The rows of Z fall into a few groups, and each row is roughly a mix of its group's hidden directions.
Z (99 x 10):
[[ -1  -2  33  -1   9  39  11 -31   6  44]
 [ -4  13   0 -22   7  55 -11  19  29  27]
 [  5  -1   0  24  13 -39 -26 -18 -33 -38]
 [ 32  31  28   9 -19  44   9  15  20   0]
 [ -8   7  -7  32   2 -50 -10  -7 -30  33]
 [-15   4   8 -11 -21 -28  40  22  34 -29]
 [ 27  45   0  -8  13 -22 -24 -25 -32  -9]
 [-15 -55  -2  -1  11  -2 -11 -30  31  21]
 [ -1  39   4 -31  16  19   8  13  38 -31]
 [  8 -54 -24  -5  15  16  -6 -30  20  21]
 [-12   7  19 -29   0 -31  48   1  -7 -32]
 [-40  -6   4 -44  -6  20  25  -2 -15 -30]
 [ 34  32  20   7 -19  34  -5  26  25 -16]
 [-12 -20 -12  13  35 -37 -20 -23 -16  33]
 [ 11  -4   8 -30   0  45   8  14  32 -37]
 [  8  -3   2 -13 -18  33  23  -4   2  60]
 [  1  -9  11  29   9 -12 -37 -27 -49  -3]
 [ -3  -9  22   4 -17 -29  53 -15 -28 -15]
 [ -8  -9  -9  15  38 -41 -27 -16 -16  30]
 [ -1 -11  15  -5 -17 -30  58 -14 -25  -5]
 [-14   1   6 -15 -17 -34  43  16  30 -28]
 [-24 -33  -4 -12 -16  47 -28 -23   5  12]
 [-17 -33  -6  19  -3  23 -48 -22  -3  25]
 [-12 -34  13  17 -21 -38  35  -4 -30  -5]
 [ 11  28  10 -11 -35  34  27  24   2 -32]
 [ 16   1  -3  20  11  38 -38 -10  40 -20]
 [ -1 -20  12   6   8 -30   2 -29 -58   1]
 [-20 -22  -6 -15 -22  52 -16 -34   3  -1]
 [-13 -57 -12 -10  14   7 -14 -31  22  15]
 [-14  33  -5 -20 -10   3  51 -33   0 -17]
 [ 36  30  13  -7 -14  49   3  17  19 -13]
 [ 22   7  14   2  29 -21  50  26  11 -23]
 [ 26  17  -1 -14 -39  35   7  21  25 -27]
 [ -3  32   0 -18  25  -4 -10   5  29 -54]
 [-26  32  22  13  -2 -56   7  14  -8  -4]
 [-22 -39  15   6 -21 -31  44   0 -13  -1]
 [-11 -13  -9 -16 -15  23  30  30  48  18]
 [ 21  11   5  -7 -41  39  11  23  21 -30]
 [ 31 -22  15 -24  10  27  -6  41  31  -7]
 [-30  11  -2   8 -19 -55  28  12 -16 -13]
 [ 18   1   7 -24  -3  43  25   4  32 -35]
 [ -2   8 -12  50  -2 -32 -15 -26 -18  28]
 [-35 -23   0   7  11 -42  19 -27 -12  30]
 [-19 -47  20  31 -17   9  17 -11 -26  19]
 [-13  17  -5  -4 -12 -52  12   4 -40  27]
 [ 13 -28  14 -34   5  41   2  28  32  -8]
 [  5  35 -10  25  -1 -52 -15  -5 -20  21]
 [ -3 -20  -4  25  -5 -56  -3 -10 -21 -31]
 [-13 -33  -5  22 -12  45  -3  27  20  26]
 [  9  11 -18  21  -2  41 -38  13  37  13]
 [  9  27 -16  -8  17  37 -42   9  34   7]
 [ -1 -37   9  -7  15  52  14 -11  23 -23]
 [-13 -45  -3  13  -1  45   7   8   2  34]
 [-16  26  -5   3 -10 -49  30  -3 -35  11]
 [ 34  -6   7  -3  10  50 -25 -13  25  22]
 [-10   1  28 -27 -15   0  61   2 -14   8]
 [ 17 -25   4   8  11  38 -48  10  29  -6]
 [  2 -13   6 -35  -8  50 -11  16  29 -23]
 [ 28 -13  12   0  14  47 -26 -17  26  26]
 [-25 -19 -14   2  26 -47  -8 -24 -19  27]
 [ 26  34   2  -8  22   4 -25 -26 -45   3]
 [-27 -39 -19 -13  16 -10   9 -38 -20  28]
 [-15 -36  13   5 -20 -29  49   2 -21  -2]
 [-30 -47 -33 -16  13 -11  -1 -18 -25  -8]
 [  9  44  25   3 -27  17  30  27   0 -23]
 [ 21   3  10 -14 -20  66  14  -4   9   1]
 [ -3   7   3 -30  -3 -54  36   4  -6 -23]
 [ 16 -16  16 -10  29 -28  50  25 -10   3]
 [ 19  17  22  -3 -25  41  25  18  30 -22]
 [ 25  26  25  -3 -17  56  17   6   8   2]
 [-10   0   9 -53  -8  24  36  17  10 -21]
 [ -6  30  27  26   8  28 -24  -6   6 -44]
 [-14 -31  18  27 -16 -39  11 -15 -38  -7]
 [-22  -2  -3 -30 -18  51  10 -28  21 -12]
 [-32 -19 -16   5  16 -53  -6 -15 -25  14]
 [ 13  -3  -1  37  18 -48 -17  10 -20  28]
 [-14 -53  -5  36 -22  -5  -5   6  -8  29]
 [-12 -25 -13  12  33 -37 -25 -23 -11  31]
 [-36 -20   6 -26   6  29  41 -18  -2 -22]
 [  4  40  26  -9 -28  17  31  23  14 -27]
 [  9  12   9 -46  -7  17  38  22  11 -31]
 [ 30  20  21   3 -26  52   6  15  19  -8]
 [  6 -14   8 -28  -4  49  -7  20  33 -27]
 [-19 -31   7 -21  11  44  30 -23   7 -21]
 [-13  30 -11  11 -12 -45  16 -22 -34  18]
 [ -5  31  34 -23 -20  45  27  -3   1   0]
 [ 22  47  40  12 -10  11  13   7  24  19]
 [ 24  35  29  -5 -18  50  13   6   9   5]
 [ -3  -8   7  16  13  46 -42 -10 -19  30]
 [ -7  20 -10   0  -6  36 -48 -20  32 -13]
 [ 12   1   0   6  21  26 -39 -27 -37  29]
 [ 13   1  10 -34  13  35   2  23  33 -36]
 [ 21  11  -6  16  20 -11 -38 -33 -43  -4]
 [ 26  39   4   0   9 -32  42  17   5 -21]
 [ 25  19   5 -11 -35  41   9  22  21 -27]
 [ 16  10   5 -11 -38  42   9  23  16 -34]
 [-18 -12   2   0 -20  -9  41  31  39 -25]
 [  3  -5  13 -49   1  23  36  25  16 -21]
 [ 16  -3   8 -24  -2  45  16  12  33 -38]]
One row of each group comes first, with its name. Which group is each row after those in?
[  2   8 -10  16  -3  49 -24  18  44   8]
T
[-12 -54   5  -2   3  10  -3 -29  38  19]
J
[ 21 -27  12 -16  14  35 -27  32  32  -8]
P

[-26  -7 -12  17 -29 -16 -36 -10 -31  33]
P
[-10 -15 -14 -19 -12  -9  43  27  45  -7]
T
[-32   6   5 -43   0   7  30   8 -17 -39]
P
[ 21  41   2 -26  32  -2  -7 -32 -19 -22]
T
[-17   9  -8  12  17 -68 -10   0 -11  10]
J
[-26 -42 -37  -8  15 -32  -5 -14 -21  -5]
J
[ 41   8  -5   4 -17  32  -9  27  33 -28]
J
[ 39  -3   1  -1  12  54 -29  -2  16   8]
J
[ -5 -13 -10  16   4 -55  -9   1  -3 -45]
T
[ 41   9   1  -4  -6  58 -17   8  15  -3]
J
[ 12 -26  -2  23 -16  10   7 -19 -38  47]
T
